One turn sends every row of this set to another row. A few are shown first. Where does it send the rows asked after them?
J401: [ 1.14  2.37 -0.45 -3.09 -2.71  1.56 -0.45 -2.43  1.11  0.19 -0.21  1.30
 -0.09 -0.41 -0.24  2.42 -0.41 -0.20 -0.78  1.23 -0.77]
J586: [-0.33 -0.70 -0.01  2.52  1.89  0.11 -2.19  0.17 -0.98  0.84 -2.68 -1.38
  1.03 -1.02  2.05  1.32  0.51 -1.97  0.20  0.74 -1.08]
J309: [ 2.34  0.94  2.32 -0.56 -1.99 -0.86  0.16 -0.86  0.10 -0.21 -2.07  1.12
 -0.66  2.72 -0.76 -1.09  0.69 -1.09 -1.05  0.72  0.19]
J634: [ 4.05  1.77 -0.43  0.73  0.19 -0.91 -0.46 -0.98  0.63  0.38 -1.80  0.73
  1.35  1.28  0.55 -0.49  1.73 -1.06  0.03  1.76 -0.42]
J393: [ 1.83  1.22  1.93  1.28 -2.33 -2.59 -0.06 -0.40  0.55  1.80 -1.60  0.74
  1.37  2.19 -0.04 -1.47 -0.66  0.58 -1.19  1.90  0.43]
J141: [-2.58  0.46 -1.78 -0.44 -1.62  1.62  1.30 -1.85  2.25  2.13  0.54 -1.35
  0.45  0.95  1.16  0.18  0.82  1.42 -1.80 -1.57 -1.57]
J835: [-0.74  0.22  0.34  0.24 -0.81  0.33 -3.04  2.13  0.48  0.11 -0.82 -3.46
  1.57 -2.54 -1.02 -0.18  0.59  0.43 -2.07  1.10 -3.33]
J937: [ 0.87  1.06  2.41  0.05 -1.33 -0.15 -0.23 -1.09  1.84  1.98 -0.83  0.73
 -0.62  1.48 -1.00 -2.63 -0.31 -0.75  0.72 -0.60  1.78]
J113: [-1.68  0.09  0.57  0.37 -0.19  1.77 -1.45  2.45  0.21  0.77 -0.20 -1.91
  1.92 -2.81 -1.09  1.03 -0.32 -0.09  2.43  0.28 -1.23]
J55: [ 1.70 -0.41  0.84  0.78  0.26 -0.77 -0.32 -0.74  1.10 -1.03 -1.23  0.62
  1.59  2.27  0.65 -1.60  0.84 -0.62  2.10  1.38 -0.75]
J382: [-1.81  3.43 -1.23 -0.85 -2.02 -0.43  0.71  0.47 -0.11  3.51 -0.24 -0.23
 -1.01  0.61  1.95  0.74  1.75  0.93 -1.76 -0.60 -1.69]
J174: [-0.15  0.80  1.48 -1.87 -2.44 -0.60 -1.95 -0.97  3.31  2.55 -1.19  1.06
  0.47 -0.14 -1.28 -2.35  1.12  1.23  0.84  0.55 -0.74]
J197: [-0.85 -0.41 -0.50  1.57  0.68  1.11 -2.70  0.90 -0.58  0.82 -1.22 -3.33
  3.37 -1.72 -0.31  0.14  0.72 -0.89  0.23 -0.19 -2.35]
J986: [-0.96  0.92 -2.61 -0.50 -0.68  1.10  1.58 -0.95  0.22  0.51  0.59 -1.02
 -0.94  2.00  1.37  0.51  0.96  0.54 -3.01 -0.97 -0.96]
J238: [-1.49  2.86 -1.86 -0.73 -1.51 -0.50  1.05  1.38  0.58  3.98 -0.32  0.13
 -0.66  0.61  2.11  0.22  0.88  1.46 -1.74  0.57 -1.05]
J177: [-1.09  0.23 -0.23  0.90  0.53  0.52 -1.58 -0.24 -1.40  3.23 -1.04 -3.57
  1.31 -1.86  0.52  1.11 -0.96 -1.98 -0.10  2.72 -2.12]
J918: [ 1.42 -0.56  1.99 -1.34 -1.74  0.27 -0.31 -1.74 -0.25  2.13 -0.51 -0.17
  1.30  2.36 -1.92 -0.97 -2.27  0.25 -0.46  1.79  0.42]
J771: [-0.58  2.68 -0.75 -0.39 -2.08  0.62  1.22 -0.60 -0.71  3.19 -0.13  0.48
  1.32  1.07  1.47  2.77  2.00  1.51 -0.41 -0.73 -1.27]
J153: [-0.81  1.12 -1.15 -0.41  0.23 -0.80  0.56 -1.83  3.91  2.27 -2.12 -0.80
 -1.06  1.11  2.88 -0.08 -0.09 -1.35  0.49  0.28 -0.80]
J728: [-2.32  0.57  1.06  1.44 -0.10  1.03 -1.37 -0.15 -0.50  0.03 -1.73 -3.63
  0.20 -2.36  0.28  2.64  1.31 -1.81  0.34 -0.18 -1.61]
J312: [-0.25  1.50  0.33  0.82 -1.19 -0.11 -0.29  3.16  0.51 -0.63 -2.76 -2.86
  1.54 -1.50  0.19  0.39  0.20 -1.38 -0.68  1.07 -4.24]
J286: [ 0.28 -0.79  1.74 -0.13 -0.54  1.50 -2.22 -0.78  0.13  1.42 -0.48  1.52
  1.21 -0.02 -1.37 -0.55 -1.70  0.55  0.74 -0.53  1.94]
J419: [ 1.03  1.62 -0.94 -3.55 -2.45  1.71  0.65 -0.40  0.09  0.64 -1.51  0.54
 -1.35 -0.31 -1.69  2.00 -1.64 -0.92 -0.74  0.69 -1.02]
J468: [ 2.02  0.01  2.45  0.58 -0.85 -1.31  0.76 -1.52  1.65  2.18 -1.39 -2.00
  0.51  3.01 -0.26 -1.39 -1.62  0.02 -1.12  1.46 -0.53]
J503: [-1.18  1.71  2.19 -0.35 -2.92  1.08 -3.22  0.36  1.06  1.34 -1.40 -1.10
  0.44 -3.58 -1.06  0.13 -0.71  0.14 -2.28  0.22 -2.74]
J52: [ 1.90  1.84  2.76  0.89 -1.49 -1.39 -0.30 -1.59  1.17  0.48 -1.83  0.88
  0.43  1.47 -1.24 -2.08 -0.20  1.30 -0.72  0.13  0.68]
J630: [ 1.29  1.89  1.83 -0.82 -2.81  0.06 -0.94 -0.27  2.79 -0.20  0.05  0.68
  1.00 -0.05 -1.38 -3.26 -0.77  0.54  0.13  1.06 -1.42]
J965: [ 0.94  0.65  1.64  0.27 -0.78 -1.37 -0.66 -1.22  0.03  0.64 -2.42  1.74
  0.58  2.06 -1.01 -2.50 -0.41  0.71 -0.07  0.75  1.21]
J226: [-1.75 -0.10 -0.89  0.06 -0.21  2.09 -1.10  0.06 -0.09  0.37 -2.25 -2.36
  3.45 -1.31 -1.28  2.25 -0.11 -0.38  1.47 -1.11 -0.63]
J383: [-0.02  0.64 -0.04  0.00  0.31 -0.24  1.91 -0.96  3.34  2.33 -2.48 -2.16
 -1.73  0.91  1.10  1.29 -0.38 -1.22  1.34 -1.27 -0.87]
J568: [-0.26  1.83  0.90 -1.20 -2.62  0.65  1.29 -0.46  2.91  1.66 -2.68 -2.06
  0.28 -0.06  0.67  3.55  0.37 -0.63 -0.75 -1.62 -2.87]
J143: [ 0.84  0.49  2.26  0.74 -2.53 -1.67 -0.62 -1.04  0.37  2.42 -0.87  1.34
  1.94  1.78 -0.82 -1.15 -0.69  1.11  0.29  1.18  1.24]
J618: [-1.76 -0.36  0.34  0.90 -0.24  1.37 -2.01  1.01 -0.88  0.59 -1.55 -2.58
  0.33 -3.85 -1.41  1.51  1.04 -0.48 -1.28  0.49 -2.36]
J689: [-0.67  1.49 -0.75 -0.04 -0.56 -0.30 -0.72  2.82  2.23 -0.50 -2.37 -3.79
 -0.04 -1.88 -0.50  0.46 -0.60  0.33 -2.71  1.31 -2.11]
J818: [ 0.63  0.42  1.77 -0.71 -1.40 -0.89 -2.50  0.20  0.82  1.54 -0.90  0.66
  2.38  1.54 -1.42 -2.96 -0.28  1.58  0.65  0.41  0.23]
J289: [ 0.11  2.27  0.92 -1.62 -2.40 -0.17  0.53 -2.58  1.78  0.17 -2.43 -1.39
 -1.07 -0.24  0.48  3.38  0.86 -0.51  0.09  0.10 -3.30]
J488: [ 1.96  0.84  2.32  1.23 -1.37 -1.56 -0.45  0.17  1.83 -0.16 -3.62 -0.68
  0.11  1.71  0.78 -1.22 -0.55 -0.50 -3.07  0.14 -1.95]
J969: [-2.06 -1.02 -0.16  1.44 -1.85  0.84 -1.51  0.50  0.58  1.36 -0.52 -3.46
  1.30 -3.19 -0.81  0.65 -0.05 -0.82 -2.40  1.12 -2.80]
J649: [-0.96  2.05 -2.51 -1.47  0.45  0.72 -0.23 -0.83  1.14  2.39 -1.06 -0.30
 -1.84 -1.39  0.80  0.19 -1.90 -1.79  1.30  1.37  0.13]
J284: [ 3.18  1.48  1.82  1.12 -0.61 -1.82 -1.36  0.22  0.73  0.17 -1.40 -0.47
  2.27  2.31 -0.21 -1.87  0.48  0.91 -0.63  0.79 -0.62]
J572: [-1.64  0.27 -0.26  1.98  0.14  0.98 -1.33  0.84 -0.40  1.20 -2.62 -3.17
  0.90 -3.33 -0.54  0.39  0.77 -1.72 -1.42 -0.10 -2.87]
J679: [-1.35 -1.63 -0.86  2.19 -0.58  0.99 -1.24  0.07 -0.71  0.88 -0.82 -3.23
  2.03 -2.43 -0.19  1.48  0.28 -1.55 -1.56  1.23 -2.25]
J125: [-0.54  0.75 -2.59 -1.97  0.41  1.46  0.18  1.69  0.65  2.29 -1.08 -0.13
 -1.03 -0.86  0.64  1.95 -1.70 -1.41 -0.07  1.12  0.67]
J294: [-1.99  1.11 -1.80 -1.01 -1.79  1.86  1.25 -1.71  0.84  1.41  1.05 -0.95
 -0.29  1.34  0.45  0.29  0.70  1.07 -2.21 -2.18 -0.87]
J637: [-1.28  0.67  1.89 -0.16 -1.84  0.29 -1.75 -0.55 -0.31  2.60 -1.01 -3.93
  0.93 -2.35 -0.46  1.96 -0.25 -0.46 -1.17  2.33 -3.75]
J923: [-0.33  0.89 -3.16 -0.63 -0.87  1.66  1.42 -0.95 -0.05  0.32  0.79 -0.55
  0.10  1.14  1.23  1.17  0.64  0.79 -3.25  0.44 -1.27]
J90: [-2.64  1.90 -0.25 -0.04 -1.19  1.24 -1.84  1.25 -0.58  0.42 -1.77 -2.90
 -0.46 -3.31 -0.49  0.32 -0.46 -2.32 -1.67  1.03 -1.90]
J446: [-1.16  3.01 -1.41 -0.44 -1.21  0.42  0.71 -0.32 -1.41  3.16  0.39  0.18
 -0.11  0.69  1.81  2.13  2.14  0.82 -0.53 -0.84 -0.67]

J153 moves to J568
J238 moves to J141
J312 moves to J630
Now find these:
J679 moves to J393
J572 moves to J52
J284 moves to J835
J937 moves to J728
J649 moves to J383
J637 moves to J918
J488 moves to J503
J382 moves to J294
J634 moves to J689

